In the data rows, 128 means zero.
Some points, each followed by its number:
[207  45 109   3 124   0 148 126 178  65 112  25  62 136 149 116 119 219
 137 100 121 184  96  93 215 183  53 158 254  49  42 178  33 164 150 184
 132 174 131 140 110 141 186  30  49 228 179 110] 0
[173 112 153 214 132 131 175 102 105  81  99  58  79  92 120 150 143 140
 123 129 132 171  80 142 147 115 135 197 146 134 137  95 114 125 110 101
 118 105 119 136 103  88 181  75  90 152 157 138] 1
[132 106  96  98 120 127 117 124 142 125 163 123 138 159 124 109 106  96
 168 116 135 122 129 110 138 151 113 124 131 131 139 123 144 112 135 121
 107 128 145 122 132 177 118 138 116 147 109 119] 2
[128 101 125 113 133 118 139 144 143 125 149 117 119 119 148 132 132 126
 105 121 149 132 109  91 141 123 140 110 117 130  96 100  84 133 109 141
 106 156 101 111 122 148  97 108 115 113 134 128] 3
[132 119 137 125 160 169  87 128 164 206  84 221 180 183 100  57 120  12
 175 123  98 114 171 118  73 137 150 171 125 142 244 166 221 143 153 177
  74 139 234 127  93 141 143 225 241 166  85 138] 4
[ 87 123 134 212  99 173 146 137  71 115 145 172 138  83 144 107 142 130
 125 121 156  87 126 129 108 138 151 123 100  59  86  66 114 138 100 148
 179 117 108 111 134  50 140 122 113  82 142 154] 5
[ 96 126 166 189 125 153 126 125  92  94 100 122 112  67 153 160 155 178
  86 134 161 134 123 123 142 123 149 113 120 108  74  87  80 132  69 118
 169 118  63 125 143  73 159  61  79 112 185 149] 6
[128 108  87 120 102 122 110 129  97 103 183 168 149 192 108 134  98  52
 176 124 115 119 103 186 125 207  89 142 134 126 169  99 142 111 157  84
 140  88 159  52  74 190 183 157 106 152 117 150] 7
[161  63 184 128 163 118  91  86 117  41  90 143 141 203  90  87 142 138
 185  80 150 114 136  84 155 210 159 132 178  78  78 124  94 193 127 179
 205 136 195 185 105  30 217 110  60 123 203 161] 8
[119 168 121 204 122 160 138 141 142 134 128 128 150 132  98 153 118 131
 111 145 109 117 117 142 100  77 130 133 105 178 164 143 166 103 155 111
 104 103 108 142 127 146 107 175 160 136 107  88] 9
[136 181 143 198 165 147 113 115 141 144 104 169 136 117 152 158 152 161
  71 135 148 139 155 140 122  82 128 107 106 149 118 140 157 132  91 180
 135 134  84 186 141  78 109 132 170 107 125 108] 10
[115 137 102 109  86 133 149 144  99 157 142 158 137  56 141 104 147 116
 137 134 146 115 142 151 117 114 141 124 112  70  81 120 115 132 131 124
 135 129  91  92 134 125 106 116 135 114 118 164] 11
[120 127 126 115 114 114 129 137 125 121 141 146 142 132 112 101 128 122
 134 131 123 109 124 131 119 142 133 125 128 119 117 132 118 136 148 126
 138 143 122 114 114 141 127 142 134 131 122 143] 12
[161 255 171 255 255 195 117  55 155 241  56 193 143   0  58 233 175 255
  28 234  56 237 224 223  91   0 145 179 159 153 233 169 236 161  96  97
 224  24 140 150 136   0  96 107 255   0  72  46] 13
[130 164 149 171 148 144 123 122 122 145 104 146 129  96 124 148 141 143
 108 153 111 149 161 148 123  95 143 139 129 130 152 137 156 134 119 139
 153 123 127 144 137  84 122 131 169 100 110 120] 14
[123  98 141  54 142  94  83 108 133 105 133 133 125 205 135 116 114  77
 122  93 151 140 102  91 187 179 136 123 166 141 114 110 100 134 131 171
 137 182 132 113  90 158 162 155 115 156 117 135] 15
[107  84 101  43  87 111 129 137 124 102 170 118 138 199 128  78  96  61
 210  93 121  66 114 114 155 213 112 103 129  80  96 127 104 135 145 109
 105 122 171  98 121 207 157 150  76 159 145 145] 16
[122 131 118 138 108 119 113 116  98 111 152 135 126 165  94 129 120 100
 156 124 117 111 106 160 118 176 116 137 133 115 142 119 140 133 148 112
 155 105 136 104  91 147 148 151 122 142 128 149] 17
Which point above is nearest to each new point by angle? Its number follows each.
[161 126 134 166 140 147 124  73 153  40 115  54 127 150  58 159 143 153
 125 139 113 170 106 119 122 120 139 148 136 235 179 130 101  96 166  57
  79 127 114 153  84 139 105 154  94 218 131 140] --> 1
[154  73 115 127 130  83 137 111 108 117 154 126 102 103 128 110 146 145
 160 148 103 121 102 140 157 137 134 183 173  80 130 123 100 163 139 145
 187 113 168 153 144  89 161  91 133 113 147 135] --> 8
[119 136 169 110 146 133 106 146 125 151 112 162 132 119 138 106 156 147
 132 132 133 120 144 109 150 128 138 115 143 107  99 150 139 155 102 182
 165 145 145 167 172  69 131 129 150  91 134 139] --> 10
[155 153 115  92 159 120 137 114 181 164 107  78 109  88 156 169 119 158
  79 148 108 208 136 113 128  61 123 138 143 186 179 147 130 107 146  95
  70 148 112 107 153 185  87  91 155 137  98  87] --> 13
[163 182 100  90 154  81 135 113 206 205 114  98 116  92 102 194 117 204
  76 168 123 231 147 141 147  42  73 143 159 193 163 186 121  86 133  56
 138 139  80 112 152 154  95 105 163 122  97  59] --> 13
[216  57  84  79 173  85 113  77 197 116 127  89  90 140 156 128 110 137
 173 101  66 164 146  66 211 121 130 172 225 127 141 164 110 165 172 130
 110 119 223 172 154 127 153  87 118 138 135  89] --> 0
[100 177 129  61 128 115  97 133 134 144 135 135 162 223  90 136  90  93
 128 145 127 133 129 168 104 153 115 112  92 177 150 166 160  86 134  88
 112 133 102  76 105 217 136 182 151 165  95 132] --> 7
[ 49 114  79  71  74  91 116 155 118 135 229 202 213 190  56  26 148   0
 223  86 107  22 112 123  36 161 190  61  35 159 146 127 150 115 211 146
  39 197 102  85  58 234  99 255 192 154 104 181] --> 12
[130 136 143  53 101  89 116 144 156 143 159  87  91 130 167 129 115 163
  93 133 152 195 105 115 175 116  82  98 142 157 101 162 108 116 114 140
  89 131 115 128 164 177  99  84 110 155 139 126] --> 0
[137 111 116 117 134 136 108 118 135 116 110 134 126 132 133 135 138 142
 142 112 142 111 130 117 133 117 143 105 140 115 114 120 129 137 125 129
 146 115 133 143 140  99 140 111 105 125 143 113] --> 8
[124  97 121 146 129 138 139 139 122 107 133 155 134 116 134 104 139 138
 127  99 151 103 135 100 146 129 148 112 126  86  85  90 115 138 108 161
 154 135 133 154 144  89 126 119 111  80 136 127] --> 5
[100 160 121  10 116  99  90 126 154 164 164 113 145 209  93 142  78  83
 134 128 117 121 100 160 126 153  90 110 111 188 167 156 147  84 175  73
 100 160  87  78 100 255 132 202 119 203  97 118] --> 2
[110 144 121 126  95 132 121 139 134 134 135 181 154 116 141 130 119 152
 117 127 137 134 136 137 137 130 113 102 118  91 100 132 132 118 127 144
 139 108 119 121 143 124 113 109 129 110 128 116] --> 11
[188 145 120 104 163 109 151 129 166 125 110  50 111 112 118 138 121 157
 108 147 115 171 114 116 112 107 140 134 126 206 162 140 111 108 148  73
  62 180 127 137 114 167  79 111 153 155 105 121] --> 9
